One vector is turned by the same rotation once a step. Each row is the vector after some number of steps, and that number follows the row.
The counts run from 0 to 433.
[ -3   7  -7  13   3  18 -17   0   1  -3  29  12 -25  -3   5   6   8  -3
  13 -15  17 -30  -6  11 -15  25  23  -6  14 -10  16  17  18  33  18   2
   2   7  -5 -10   6 -12  -1 -18  14  24] : 300
[-24 -12  -7 -16  13  14  -1  -4 -17  -2 -17   1  46   3  -4   4 -23   5
  -7 -24 -22 -24   0  15  -5   4  -5  12 -16   3 -13 -19  24  23  12 -11
 -10  -8 -11  16  -3 -12  23  12  -3 -18] : 264
[ 11 -26 -29  -4 -12 -30  -2  -2  12 -18  36  -2   9   8  -3   8  20 -19
  21   2   4  -2  -3 -16 -24   2   6  24   0  20 -16  -7   7 -14 -22 -19
  -3 -21  -5  -8  11   6  10   2  -2  -3] : 209
[  9  -4  -3   5  14  30 -16  -4 -23 -16  17   0  -3 -22  15 -14 -22 -24
   1  -4   8 -13  -9 -15 -14  13   3 -20  -1  19  15  13   9  25  17 -14
  -7  11 -10   2   1 -19   4 -27  25   1] : 99
[-11  -8 -12  21   6  31   6  -5   0   7   8  -5 -17 -15   1  24   0 -19
  10 -14  20 -11 -24   8  23  14   4  11 -24 -16  -3  26  22  12  13   3
   3  -2   9  -3 -11 -24  -8  12  25 -25] : 169
[-15   8  33  -2  11  18   6   4  13  -6  19   3 -19  -9 -20  -3 -18  10
  -7 -21 -20  10 -13 -28  -3  14 -21  -2  27  19  -2   0  -6   8  11  16
 -12  16 -28 -16   0  16 -28 -30   0  22] : 183
[  0  -1  -2  17  17 -13 -20  -2  -9  -2  23  11  13  24 -24  12  30  -2
  -7  -2   4 -18  22 -19 -10   2  35  13  14  -2  13  27   9 -16  20  16
  22   5  16 -10   5   2   9 -34   4 -11] : 124
[-16  -1   7 -10 -21  19 -13   6 -34  -1  -1   2  20 -11  19 -24 -39 -42
  -9 -17   2  13 -28   1 -19  10 -12  -2  -5  -1  10   8 -11   7  -7  -7
   7 -25  -4   1   9  -1   0  16  18 -17] : 97
[  0  23 -12  24  -8   4 -25   2  -1 -21  27  17  13   8   4  -4   7 -19
   4   5  26  11   7   7 -32  -9   3  28  11  -1  14  12 -15 -12 -15  19
  19  -1   2  -6  14   5  -1 -12  30 -29] : 94
[-18  10  -7   5 -22  23  -1   7 -15   2   8   3  -8  -6  17  -6 -27 -22
  20  -6  16  -6 -12  20 -22   5 -16  -4  -2   3   2 -15  15  11   5   5
  -9 -42  -9   2  -7  -1  14  15  22 -29] : 231
[ -6   3  19  18  16   3   7  13 -11   3  16  23 -36   2  -4  17  -3  21
   2 -18  -2  -3  -4  -5  12  -6  17  13  34 -20  32   3  -3 -15  12  17
   5  -5   4 -17  -1  14 -12  -5   4 -17] : 186
[-10  27   9   6 -21  29 -15  26   0   4   2  16  36  -6  12  -2  -6  22
  -3  -7   8   5  -9  21 -23  15   6 -19  18   5   1 -21  -2   4   1   6
  10 -17 -17  14   0 -11  -3  15  21   1] : 361
[ -6  22 -22   4  18  15 -17  -2  -3 -16   2   7  20 -20   8  -9 -28 -23
  -3  20  17  -8 -14  10 -32  -3 -19   0  14   1  22 -28  -9   9 -29  -1
   0   7  -8  -4  -3   8  10   4  30 -11] : 295
[-14   6   1  18  -2  41  -9   1  -2  -4  20  18  -2 -36  -3   1  -5 -17
  10 -22   7 -21 -27  13  -7  28   7 -18  23 -23  12  19  10  27  -4  10
  13   3  -5  -7   4 -13   4  -1  14  28] : 299
[ -6 -16 -14   4  16 -10  -6 -16  12  -8  30  -3  -5 -17  -7  -3 -11  -9
   8  19  10   2 -20 -14 -25   5 -20  34   3  27  -4   4  -9 -14  -1 -18
   6  -1 -16   1  32   3 -15  -6  -1 -14] : 409
[ -6  -9  -8  16   7   0   8 -10  14  13 -18  -7  -3  14  -6   9  -1   2
  -7  -6   2  15 -18   6  30  11  43  19 -15 -21 -10   7  18  -9 -14  -3
  -6  18  18 -22 -23 -10 -13  10   5  14] : 106
[-24  29   2   2  17  10   6   1  31   8  -4   9 -32 -15 -15  15 -22   1
 -13   2  27  -4 -21  -3  15  -4 -21   7  17  -6  -2 -35  -7 -10   3  11
   5  14  -6 -18 -17   5 -14  -5  18 -11] : 316
[ 16  19 -12  20  10  21  -8   9   3  -9 -12   4  26 -10  -2  -4  26  12
  -5  13  -5  10  20  24 -24 -30   0  12  11  18   9  -1 -29  -8  -7  28
   8   8  -6  29   1   0  -1  12   9 -19] : 425
[ -8  17  -9  20  -5  46  -2  -4   7  29 -30   7  20  -1 -11 -19 -24 -24
  13 -14   1 -12  -5  30   5  11   7   8  -4   2 -16   6  -4   2   5  21
  -4  -3  -6  19  10   5   7   2 -11  -3] : 198
[ -7  13 -17  27  19  38 -21  -7  27  25 -16   2  13  -6 -12 -15 -16  -9
  12  -8  14 -22  10  24   4   3  -8  11 -10   9 -13  13   2  11  10  20
  -3  10  -1  12   2 -11  -8 -10   4 -10] : 199
[  5  -6 -11   0 -14  -7   4 -10   0  -5  -2 -18 -17  10  25   8   7 -16
  10 -13   2   3  -7 -13   9  38 -19  -8 -15 -11  25  28  26  37  17 -15
 -14 -14  -8 -11 -13  -4   6   0   3 -26] : 368
[-11 -12 -18 -15  21  -1 -10  -2 -15  -3 -15  -5  25   9 -14  -6 -23  -2
 -12  -3  -8 -17   1   1 -17  10 -14  21 -12  23  -1   1  17  22  25   8
  -8   2  -8  20   8   9  22  -9  -7 -29] : 263
[  5  20   6  -8   8  11  15   6   4  16 -28   5  14  -1 -30  15  -4  -5
  30   8 -21 -18   3   5  16 -16   1 -16  16   7 -21 -22  19  13  13   3
  -6 -11   8  12 -42  -1  -9  -1   0 -21] : 84
[-24  16  -4   1 -10  29  -3  13  -3  19 -15   5  14  14  21 -18   2  18
   6 -24  -4  -4   0  14  13  -2  24   1   2   3  -4 -26  11  16  27   0
 -19  -7   1  10  25  -9  33 -17   0  -7] : 331
[-15 -14   0  -3   0 -14  -2 -26   0   6   3 -29 -32   9  18   7  25  12
 -12  -1   9   2  -5 -22  30   6   3  18 -33  -1  -2  11  16   9  34 -12
 -18   8  -7  -5  -1  -8   6  10  13 -22] : 171
[-19  -3  18 -13 -13  17  -8 -25 -26  11  -5 -22 -20  -5   3 -12  13 -11
  -5 -28 -20  11 -13 -30  22  -6   1   4 -29   0 -10  22   8  27  20 -18
 -23  13  -8  -4  10 -14   6  -9 -12  -4] : 37
[  6   2  -2   2 -11  33   6   6 -16   7  13  22  -3   0  16  -8  -7 -11
  23 -18  -9 -29   8  12  -8   3 -14  -3   1 -11  14   2   3  30   4  -3
   2 -27 -15  -1  -6   3 -17  18  21 -17] : 365
[  1 -18 -10 -23 -18  24   3   7  -8  18   5  -7 -15  20   3   2  -9 -17
  13 -24  -6  -6  -3   7  -3  38  12  -4 -15   3   0  27  21  24  17   8
  -3 -11 -23 -15  -2  -6 -10  -4   2  -4] : 167
[ -3  -6 -11   9  10   1  -5 -11  37 -23  -2  -3   5  -4 -31 -17  -9 -21
   9  34  18   9 -17   3  -2  -2  13  34   6  15 -16 -22  -9 -14 -12  15
 -11  18 -13  11   4  17   2 -19  -7   8] : 178
[  0   7  -7  22  -1   5  -5 -19  43  26  -2 -11 -17  26  20  -4   3  -8
  16  -5   8  -1  -4 -11  14  29 -31  19  -3  -2   0  19   4  13   4  -9
  -6  -4 -10 -22  -3  -4 -23 -15  -6  12] : 137
[ 15 -10 -15  -3  -7  39  -8  14  -4   2  10  23  -9 -17  -5  -7 -22   0
   6  -5   5 -26  -8  30 -23  12  33 -14   9  -3  17   3   4   8  -2   9
   7   2 -14   5  -1   2 -15   2  29   8] : 165
[-17  15 -11  15  26  30  -4 -12  13  31 -18  -7  -8   1   8 -21 -13   3
  -4 -11   2 -15  -1  20   9 -10  14  31   1 -23   8  21 -15  24  23  20
   1  18  -5  -3  20  -9   2 -10 -13  -2] : 333
[-18 -21  -7   1  -8   7  13 -20 -12  10  10  -9 -11  -2  -3   5   4 -14
  15  -5   1  -4  -8  10  11  21  34  26 -12 -37  11  31   2  11  -7   8
  29  -7   7 -25   0  -8 -25  21   5  -3] : 303
[ -6   4  -4  32 -27  -8 -17 -13  10   8  19   3   4  13  -2  -7  -3   2
  18  -4  16  25 -12   9  -1   0   3  28  -5  -6 -12 -15  -6 -32 -16 -16
  -4 -40  -2   0  22   2  -1  12  -5 -13] : 407
[ 19 -15 -13 -11 -18 -17   1  -8   7   6  14  -5   3  22  36  17  19 -16
  19   5   0  11  -6 -20   6  11   1  -1 -10  10  -8   7   5 -18 -19 -39
  -6 -14   5 -19 -16   0 -11   6   3   3] : 75
[-23  15  18  -3  -4  16   2 -10  -4  22 -10 -11  24  -4   1 -13 -22   6
   3 -28 -21  -3 -17   5  -1  29 -31   8 -10  -5  -4  -4   4  24   6 -16
 -16 -10 -18   7  11  -8 -11  21  -8   8] : 67
[-17  -8   3  13  -5   4  -5  -1  11  -5  -3  -6   6 -16   8   2  13  24
 -14   8   6  23  -9   4  18 -15  26  21 -11  -3  -9 -35 -10 -40 -14   5
  -4   8  -1  14   6  -8 -26  36  12 -13] : 110
[ -1   2  -2  26  19 -10 -11 -30  -1  -1   3 -15 -19   3  -3 -17  21   8
   6  25  10  -1   3 -16  18 -15  45  27  -9 -12  10  -2   2  -2  -2   0
 -15  18  -1  -6   0   2  -2  -9 -13   2] : 40
[  1   0   1  -3 -21   3  -9  -5 -13   3   0   6  21  18 -30 -13  15 -18
  -7  -3 -16  -5  37 -21  -7   2   9  -6   2  26  -7  27  10 -21  16  27
  18  -4   0   9   2   6   9 -19   6 -10] : 259
[ 10  -4  -7  -8  29  -7  20   9  10  19  -4   6 -31   4  -8  28   8   4
  10  13  -3 -24 -13  -6   1   3  33   9  24  -9  15  10  -6  -6  13   4
  -2   9  12 -21 -23  11  -2 -16 -13   1] : 417
[ -2  -7 -22  -6   6   1   1  11  -3   3  13   1  -5 -11  11  11 -15 -13
  13   9  11  13 -42   4 -25   3  15  12   5  20  -7  -3 -21 -36 -19 -24
   6  -7  19 -17   1   5  -3   7   9  -7] : 211
[-19   4  -5   2  11  32   1  -8 -30  12  -6  -3 -22 -16  13   2 -17  -9
 -11 -26   5  -8 -30  14  -3  -3  23  11 -28  -5  -5  12  -6   2  16  -7
  -6  15  14 -21  -5 -17   3   4  23 -20] : 35
[ 19   0 -14  13  10   7  -8  -8   6   4  -2 -11 -31  -1  27  -2  -7 -11
  16  -8  14   1  -7   2  -4  26 -11   1 -11  -4  29  41   9  30   9 -11
 -10  -3 -10 -19 -21  -6 -14   1  19 -22] : 367
[  2  -2 -23  13  -4  32 -11  12  -7 -11 -20  12  33 -16  18  -6  19  -8
 -31  -7   9  -2  -3  10  -6 -12  29  -3  10   7   7  -7 -12 -22  -2  13
   8   9  10  19  16  -6  34  -6   2 -15] : 194
